In the rows, 128 means zero.
The rows below come in pairs that one turn or mirror swaps. Which row does each named row swap with?
The rows were stretched afterwards, more along some directions than others.
J380: [116 130 105 121 142 137 160 135 122 127 158 137 102 141 120 111 133 147
 153 134 107 127 117 138 122 112 134 130 154 150]
J588: [100 130 102 133 134 117 152 178 134 150 142 123 140 132 150  87 123 148
 143 124 118 125 132 132  96 110 157 135 143 135]
J678: [115 123 120 146 137 165 100 151 136 138 135 161  95 150 157 117 128 130
 115 128 112 122 132 129 130  81 148 135 155 126]
J168: [ 91 129 158 151 144 116 152 131 147 147 108 141 140 144 135 112 105 122
 135 134 106 123 144 137 117 109 151 153 139  87]
J558: [ 94 126 101 137 123 126 155 176 127 140 134 131 142 145 140 101 122 139
 151 126 111 128 120 135  86 112 156 129 148 125]
J502: [118 115 139 143 132 146 138 142 104 131 155 159 133 130 130 133 103 124
 121 132 107 158 126 115 120 114 150 140 128 108]
J59: [110 121 111 131 122 115 160 110 128 138 132 142 169 116 133 131 106 146
  94 146 134 142 140 135 153 141 130 160 128  95]
J185: [106 134 104 131 139 112 149 167 140 144 150 121 146 123 148  82 124 159
 134 132 126 129 146 126 106 115 156 149 140 129]
J245: [ 85 112 139 145 110 155 133 141 114 126 126 146 149 155 118 137 111 103
 137 127  95 139 105 133 110 121 150 130 136  95]
J382: [ 89 115 122 142 110 136 151 156 119 126 119 143 150 155 125 128 114 114
 147 126 103 132 101 140  96 122 144 128 143 103]
J13: [112 119 102 144 127 165 109 147 127 149 130 166 110 146 155 124 125 146
  98 128 122 118 138 137 140  87 143 137 163 119]
J930: [129 119 113 134 117 142 132 145 102 129 121 152 150 139 166 134 131 121
  93 123 135 153 129 122 128 113 152 153 144 114]
J500: [112 121 107 119 142 141 153 139 122 130 161 137 109 140 119 109 129 146
 152 131 102 129 118 133 118 110 142 131 149 150]
J481: [ 96 129 135 145 133 109 154 133 151 160  99 129 141 136 141 108 112 124
 128 137 111 112 155 146 131 114 147 149 142 101]
J560: [111 131  91 144 107 146 159 134 115 110 125 164 139 151 160 135 129 141
 104 124 126 128 108 143 122 116 129 129 169 119]
J599: [112 136 144 139 134 157 127 128 128 114 147 147 146 131 161 123 130 106
 122 120 105 148 127 127 115 117 150 141 119 124]
J991: [121 123 136 114 129 125 153 103 124 115 107 131 143 138 130 141 127  97
 125 140 123 148 114 142 128 133 126 134 135 115]
J340: [121 126 142 122 137 136 135 112 135 109 114 144 115 150 156 132 126 102
 127 137 111 143 123 136 111 115 144 138 147 125]
J404: [ 98 126 109 138 119 128 157 169 125 134 127 140 143 152 136 115 120 127
 151 124 110 127 105 136  88 114 151 127 146 118]
J721: [112 125 105 129 118 112 153 123 128 137 136 132 172 111 135 120 109 150
  95 150 136 145 152 132 155 140 135 158 128 105]
J804: [123 135  98 118 136 133 124 142 129 149  96 130 149 139 168 115 141 128
  91 130 138 126 151 141 132 112 156 162 151 125]
J381: [123 118 137 139 127 141 141 139 101 134 144 159 140 135 144 140 115 118
 117 135 113 161 123 113 125 111 155 145 131 107]
J443: [111 122 128 121 118 119 176  87 122 115 118 141 159 136 126 153 117 110
 120 148 118 158 110 144 136 149 118 143 128 105]
J318: [128 130 144 118 143 139 136 111 130 117 110 135 117 146 145 125 131 102
 132 132 114 137 118 134 114 115 136 133 139 132]
J492: [119 126 142 142 140 154 107 131 140 126 130 159  90 150 159 124 134 122
 125 135 117 124 133 125 122  93 143 136 157 134]
J759: [107 136  99 129 137 112 151 159 140 146 142 121 145 123 159  87 128 165
 125 134 132 128 152 126 120 114 155 154 143 135]
J908: [125 125  99 114 124 134 119 140 129 153  98 127 144 132 162 110 138 122
  95 131 140 120 148 136 133 113 150 152 145 130]
J899: [108 122 113 155  99 132 162 122 122 123 118 170 164 131 171 139 119 130
 102 137 123 143 124 145 140 121 124 138 144 106]
J868: [ 99 118 150 146 121 160 118 135 123 119 147 153 137 138 150 124 123 102
 129 123 100 144 121 121 113 114 153 136 125 112]
J779: [112 141  80 133 121 147 159 137 122 111 133 149 130 154 148 129 140 150
 118 124 130 120 103 142 119 116 129 127 174 136]
J264: [110 125 142 138 129 154 124 131 123 111 149 152 141 136 159 113 125 106
 125 116 103 143 132 123 116 114 154 145 122 122]
J117: [116 126  95 119 135 145 157 133 119 124 164 138 105 139 123 110 132 153
 148 130 110 127 117 140 120 118 130 123 157 159]
J229: [ 96 126 109 112 133 157 131 132 127 103 148 132 153 155 153 115 123 120
 120 115 120 139 117 145  91 126 156 144 144 118]
J832: [118 138  89 124 135 151 157 134 128 113 159 138 106 149 129 111 137 154
 141 129 120 123 110 143 123 112 129 130 166 156]
J918: [127 123 111 133 122 140 126 150 103 133 131 152 155 135 164 134 132 120
  99 126 129 153 126 116 122 112 155 150 138 116]
J478: [ 83 109 127 149 102 145 147 153 115 131 127 146 151 154 118 133 110 112
 148 127  97 137  99 138 105 122 143 124 136  99]
J332: [128 145 112 131 141 143 193 122 102 117 133 156 149 141 170 120 131 125
 125 113 113 154 128 165 108 118 129 133 150 141]
J295: [102 118 117 132  98 133 149 124 132 146 128 135 174 108 149 130 113 108
 129 146 107 155 142 158 133 141 124 127 104 127]
J256: [107 132  97 131 137 111 145 169 141 152 148 122 139 122 153  87 125 162
 124 135 129 127 146 125 110 109 156 145 142 125]
J989: [106 127 103 155 105 139 165 129 117 113 127 168 153 143 160 136 125 138
 108 127 122 134 112 140 134 117 126 135 157 112]
J358: [109 117 130 120 127 120 166  95 116 111 110 138 163 137 125 149 119 107
 115 139 117 158 112 142 136 144 124 145 133 104]
J878: [115 127 118 125 144 145 156 137 119 128 166 136 106 136 114 114 124 137
 148 130 101 136 119 131 121 114 135 128 145 147]
J11: [108 126 110 130 123 110 158 117 133 139 130 135 171 115 135 124 110 151
  95 150 136 146 148 136 153 142 133 161 127 101]
J454: [118 118 103 144 128 157 116 143 129 146 137 170 108 145 160 123 127 145
 103 128 117 117 132 138 142  87 142 140 158 118]
J889: [102 124 100 105 129 153 120 134 133 102 146 122 156 147 156 112 131 118
 126 123 121 139 122 143  96 125 157 145 142 130]
J574: [119 126 143 124 141 129 146 116 132 115 109 137 124 142 139 136 130  98
 127 132 118 140 113 135 116 117 133 135 138 120]
J860: [118 136  83 131 121 149 158 133 127 111 144 153 117 151 151 127 138 153
 121 127 127 119 101 144 120 111 129 128 170 141]
J920: [111 112  89 144 113 156 135 139 123 151 130 172 125 145 157 128 114 149
  95 134 120 116 138 149 147  97 138 141 163 115]
J570: [125 140 104 121 134 142 191 123 107 119 134 154 150 141 178 117 133 122
 125 120 111 155 130 163 107 120 135 137 146 152]
J317: [101 117 118 146 100 118 165 116 125 140 115 155 180 115 157 135 116 121
 117 148 113 151 140 151 146 134 118 136 120 111]
J474: [106 119  90 151 114 158 146 139 118 148 129 174 132 151 153 133 112 152
  99 131 120 128 138 159 142  98 134 138 169 107]
J69: [123 117 139 136 131 138 143 135 103 138 152 156 129 135 132 133 112 131
 126 133 107 153 123 114 115 113 150 139 125 114]
J569: [128 145 127 131 143 144 170 128 109 106 142 155 143 133 182 109 133 116
 123 113 109 153 139 143 103 117 140 138 139 152]
J67: [ 95 114  99 111 123 156 116 138 132 109 150 132 153 144 147 114 122 118
 118 125 124 142 120 146 101 123 152 142 143 116]
J149: [106 124 113 124 128 109 157 106 127 139 130 140 170 116 135 130 118 148
  95 153 137 145 145 128 152 137 132 167 128 103]
J792: [121 142 113 125 134 141 192 120 104 113 138 154 153 137 177 119 127 119
 121 116 111 155 133 157  98 122 137 136 145 147]
J145: [105 121 116 143  98 126 161 116 129 142 121 141 179 111 145 132 113 119
 124 146 109 153 140 160 144 140 114 128 114 116]
J125: [124 135  98 127 130 148 185 125 103 117 140 162 157 137 169 126 128 126
 120 121 116 156 128 167 109 120 127 134 150 144]
J342: [ 98 111  94 103 110 150 126 129 133 126 138 115 158 133 136 115 125 119
 130 130 117 132 126 155 108 141 136 132 125 136]
J137: [ 87 129 161 153 149 131 144 136 138 129 124 148 136 155 137 115  99 119
 132 130 100 130 135 128 107 104 160 153 145  83]
J826: [ 92 134 113 137 129 125 153 177 126 143 127 129 147 146 137 105 120 130
 148 126 111 132 119 136  91 113 157 136 142 121]
J862: [133 130 107 120 133 141 131 144 108 141 110 143 142 137 166 124 144 118
  84 120 141 136 132 128 130 107 151 146 148 123]
J793: [116 138  81 128 129 143 162 132 125 106 145 150 119 155 148 116 139 156
 131 122 122 115 108 143 118 113 133 133 171 144]
J539: [115 118 141 143 135 145 142 143 104 126 157 157 132 130 132 135 115 118
 131 135 102 163 119 116 122 113 149 140 131 120]
J902: [115 112 144 136 136 142 149 135 103 130 158 156 124 130 128 130 114 125
 130 132 103 151 117 115 118 118 146 134 128 121]
J218: [108 122 106 131 113 112 159 116 135 139 133 134 171 117 141 128 109 146
  99 150 132 146 139 137 153 141 134 158 126  99]
J244: [ 82 125 155 156 152 134 142 137 138 123 131 161 139 159 142 118 102 123
 126 123 103 129 128 131 104  99 163 156 153  74]
J761: [110 130  99 130 132 112 147 160 141 153 146 122 148 115 154  92 123 158
 120 135 132 128 150 128 126 118 146 151 133 130]
J713: [108 120 115 124 123 113 164  99 127 133 127 143 174 121 133 144 113 133
  94 153 130 151 129 133 155 140 131 159 130  91]
J505: [118 115 141 141 135 143 137 142 104 128 156 157 124 129 133 132 115 126
 127 131 106 153 124 114 119 114 150 137 134 121]
J982: [102 115 113 134 101 131 159 119 126 145 125 132 176 109 142 128 115 118
 131 142 107 152 141 159 132 142 117 123 108 127]
J673: [106 135 119 134 139 116 136 137 146 169  97 126 146 136 140 107 121 134
 108 134 120 112 161 146 135 115 148 150 142 108]
J957: [103 120  95 103 126 160 122 134 128 111 148 128 158 147 149 115 129 121
 126 120 121 140 115 151  99 126 145 144 130 132]
J613: [128 133  98 121 129 135 126 152 117 150  98 132 139 139 163 118 139 122
  90 119 139 126 143 138 135 107 150 148 147 126]
J188: [ 99 117 144 144 116 161 123 132 118 120 142 150 138 150 136 131 121 107
 129 123  98 138 116 121 114 114 156 134 131 103]
J714: [ 86 131 154 151 138 116 149 136 146 147 113 132 142 139 131 115 104 120
 135 143 105 133 150 137 118 113 151 148 141  88]

J492 pairs with J673
J908 pairs with J318
J804 pairs with J340
J989 pairs with J478
J245 pairs with J899
J69 pairs with J149

